Rotation paths and how fast each direction turns (degrees per step)
Each turn is a multiple of 5 degrees from 10 to 175, or 0.
Each row of a path follows its step; steps can be skipped.
Rotation 1:
step 1: -93; 0; -145; -152; 161; -168; 306; 23; -236; -94; 126; -80; -133; -532; -80; 118; -267; 90; -14; -326; -23; 70; -122; -166; 81; -162; 86; -113; -79; -55; 12; 172; -303; -48; 251; -91; -328; 171
step 2: -131; 425; -13; 31; 214; 3; 60; 134; 46; 63; -179; -331; 5; -80; 240; -464; 123; -66; -39; -45; 4; -138; 245; -90; 148; -362; 339; -58; 151; 54; -29; 96; -55; 61; 106; 202; 284; 11
step 3: -443; -99; 114; -156; -170; 117; 160; 212; -287; -124; 46; -29; -139; 134; -346; -11; -17; 98; 111; -145; -86; 169; -61; 55; -34; -321; 95; -263; 104; -169; 166; 206; -180; 158; 164; -186; -75; 351
step 4: 160; 97; 22; -108; 311; -177; 283; 33; -131; 112; -30; -483; 29; -302; 248; 141; -74; 76; 111; -256; -169; -21; 195; -127; 393; -210; 59; -45; 64; -219; -175; -71; 27; 27; 236; 6; -97; 106
step 5: -364; 193; -266; -24; 34; -83; 33; 40; -3; 8; 212; 27; -198; 141; -95; -337; 352; 88; -139; -77; -52; -53; 86; -85; 20; -495; 329; -240; 202; -181; 15; 167; -218; -37; -63; 40; -19; -132
step 6: -26; -109; 62; -82; 185; -64; 173; 133; -489; -42; -131; -122; 140; -103; -151; -2; -127; 70; 72; 59; -159; 327; 51; -235; 193; -198; -59; 78; 268; -232; 224; 236; 39; 71; 277; -157; 204; 322
step 7: 94; 257; -143; -64; 157; -116; 63; -20; -241; -21; -43; -216; -64; 7; 145; -150; 70; 85; 78; -527; -40; -357; -65; -124; 138; -146; 29; -401; 153; -78; -186; 154; -213; -122; 202; 54; -312; -80
step 15: 22; -53; 88; -102; 164; 30; 0; 294; -200; 360; -245; 75; 198; -206; -45; -244; -91; 228; 82; -63; -201; -243; -8; 14; -194; -441; 76; -48; -171; -223; 58; 270; -379; 14; 153; -8; 21; -10
step 18: 86; -211; -136; -100; 203; -174; 130; 352; -324; 95; -109; -64; -80; -3; 255; -322; 110; -66; 107; 164; -414; -9; 208; 126; 116; -209; 27; 34; 17; -246; -71; 49; -413; -107; -89; -121; 103; -119
step 22: -239; -10; 256; 45; 158; -212; 96; -33; 79; -175; -317; -176; 111; -135; -359; -316; -158; 126; -39; 24; -49; 2; 332; 175; -10; -109; 25; 52; 162; -78; 25; -77; -266; 52; 537; 72; -80; -27
step 26: -114; 43; -247; -313; -150; -41; -16; -76; -125; -57; 108; -434; -127; -123; 167; -321; -192; 125; 82; 158; 11; 83; -138; 56; -23; -9; -185; -22; 226; -274; 130; 434; -309; -13; 89; -215; -146; 72
Directions:
-65; -26; -23; -19; -39; -88; -61; 167; -76; -13; 32; 19; -59; -44; 28; 109; -49; 70; 32; 30; -49; 153; -43; -2; -1; 29; 7; -6; -7; 54; 45; -14; -88; -21; -99; 12; 44; -9 => 145
36; 1; 6; -53; -38; -8; 2; -8; 93; -40; -93; -24; 36; 2; -34; -112; -28; 43; 66; 77; -62; 64; 33; 67; -77; 91; -68; 59; -87; 3; -8; -5; -38; -50; -18; -92; -65; -148 => 10
-114; 6; 68; -61; -62; -80; -56; 23; 93; 23; 23; 11; -16; -41; -21; -38; -17; -103; 18; 3; -32; -32; -102; -93; -43; -11; -4; 1; 113; -18; -73; -30; 67; 0; 42; -104; 114; -52 => 125
76; -50; -63; 17; -76; 16; 61; 140; -42; -15; -50; -12; 7; 79; -113; -10; 24; -40; -20; 4; -43; -53; -36; -32; -8; 61; 4; -7; -127; -96; -31; 56; 7; 62; 21; -16; 142; 50 => 120
38; -10; 37; -78; 95; 54; -8; 137; -51; 31; 41; 115; -9; 44; -25; -97; 2; -53; -37; 13; -9; 18; 20; 113; -15; -99; -23; 23; 10; 91; 100; -7; 107; -34; 45; -12; 41; -36 => 115
-56; -62; -87; 19; 11; -13; 100; -8; 54; 2; -9; 130; 68; -85; 37; -37; 36; -33; -51; 4; -19; -15; 46; -59; -6; -98; 53; 134; -40; 25; -36; -20; -107; 42; -41; 77; 58; -81 => 110
Rotation 2:
step 0: -411; -93; -22; -116; 268; -276; -122; 448; -179; -34; 17; -80; 58; 62; 417; 6; -2; -322; -24; 164; 110; 95; -36; -87; 30; 16; -36; -132; -200; -44; 271; 21; -210; 80; 247; 137; 187; 113
step 1: -278; 237; -152; 68; 231; -258; -23; 354; -78; -108; 222; -25; 81; 293; 411; -82; 188; -227; -285; 257; 50; 18; -16; 26; 84; 116; -225; 0; -35; -106; 162; 170; -78; -110; 310; 195; 10; -33
step 4: -144; 46; 60; 52; 549; 5; -253; -36; -268; 85; 56; 128; 52; -72; -190; 126; 187; -181; 57; -100; 348; 117; -45; 89; 205; 109; -264; 75; 44; -146; -180; 206; -399; 40; -39; -239; 137; 73
step 5: 122; 144; 23; -167; 394; -150; -300; 164; -309; -76; 218; -96; 16; 83; -75; 256; 64; -81; 41; -270; 66; 44; 60; 3; 153; 63; -388; 163; 74; -27; -145; 28; -487; 48; -21; -75; 46; 290
step 9: -249; 204; -137; 192; 218; -252; 36; 78; 92; -262; 77; -164; 513; 2; -129; -159; 344; -193; 152; -204; -82; 279; 198; -148; -2; 335; -21; -6; 95; -141; 71; -33; -28; 50; 65; 53; 171; 51
step 14: -25; 182; 101; 130; 85; -114; -160; 293; -296; -73; 160; 128; 238; 141; 270; -378; -43; 144; -87; -137; -14; 173; 66; 174; 79; 233; -31; -75; -369; -110; -173; 154; -246; -74; 295; -274; 63; -77
step 20: -113; -67; -14; -154; 295; -52; 169; 97; -203; 5; 43; -165; 212; 146; -76; -115; 401; -74; -343; -221; -96; -58; 418; -23; 30; 80; -194; -80; -41; -28; -333; 208; -256; -110; 231; -255; 46; -19
step 21: -14; -125; 173; 102; 351; -162; -90; 191; -21; -12; -22; 34; 172; -82; -45; -7; 405; -224; -113; -345; 11; -102; 421; 342; -88; 83; -43; -137; -145; -38; -287; 138; -262; -52; 81; -130; 193; 17
step 24: -141; 70; -122; 102; 174; 1; 33; 157; -15; -128; 159; 123; 312; -186; 130; -86; -22; 221; -6; -497; -46; 138; 27; -276; -149; 76; -618; -177; -122; -49; 97; -174; -58; -57; -48; 6; 58; 135
step 25: -491; -10; -88; 42; 118; -2; 185; 213; -264; 4; 40; 79; 159; -108; 182; -219; 30; 177; 93; -363; 203; 210; 160; -131; -98; 216; -274; -312; -164; 80; 53; -215; -37; 194; -48; -40; 133; 191
step 26: -288; -26; -254; -53; 283; -213; 159; 112; -209; -35; 6; -114; 195; 94; 349; -175; 19; -4; 84; -52; -27; 140; 412; -280; -63; 286; -65; -380; -49; 94; 92; -129; -206; 153; 186; -79; 72; 147
Directions:
2; 22; -7; 17; -4; 101; 52; -1; 31; -38; -100; 15; -42; 9; -105; -59; -19; -53; -73; -77; 31; -59; -65; -162; -21; -97; -35; -33; -126; 9; -44; 51; -43; 24; 47; 58; 25; -45 => 85
34; -53; 142; 86; -22; -22; 116; 36; 2; 31; 34; 4; 100; -14; -43; 23; -45; 53; -62; -54; -153; -19; -4; -29; 64; 96; 55; 8; -60; 50; -89; 10; 26; 3; -19; -70; 23; 1 => 10
-120; 19; -9; 68; -37; -105; 140; -62; 45; 10; 45; 69; -66; 41; -69; 62; 13; -1; 11; 30; 66; 25; 4; -81; 26; 91; -45; -94; 84; 34; 62; 7; 48; -3; 89; 40; -9; -4 => 45
-4; -57; 14; 34; 8; -118; 46; 4; -22; -37; -90; 38; -120; -35; -36; -87; 10; -10; 0; 78; -14; 30; -29; 87; 49; -12; -73; -10; -112; -22; 41; -130; -34; -1; -71; -84; 82; -60 => 100
-4; 1; 44; 11; -78; -17; -142; -80; -37; 89; -44; -21; -32; 89; -20; 30; -55; -6; -103; -95; -6; 16; 70; -6; 90; -1; 23; -106; 63; -83; -7; -36; -47; -74; -31; 21; 81; -54 => 45
7; 12; 41; -37; -32; 77; -2; 26; 58; -101; -13; 41; 29; -43; -98; -12; 70; -62; 19; -117; -77; 9; 136; 26; -14; -1; -49; -64; 71; -1; 87; -101; 27; 95; -45; -30; -82; -11 => 25
-66; -94; 19; -137; -66; 24; 54; 112; -108; 10; 67; -47; -126; 39; 47; 39; -22; 59; -6; 18; -51; 64; 70; -44; -17; -49; -16; -41; -9; 45; -48; -2; -89; 79; 34; 9; -20; -18 => 55
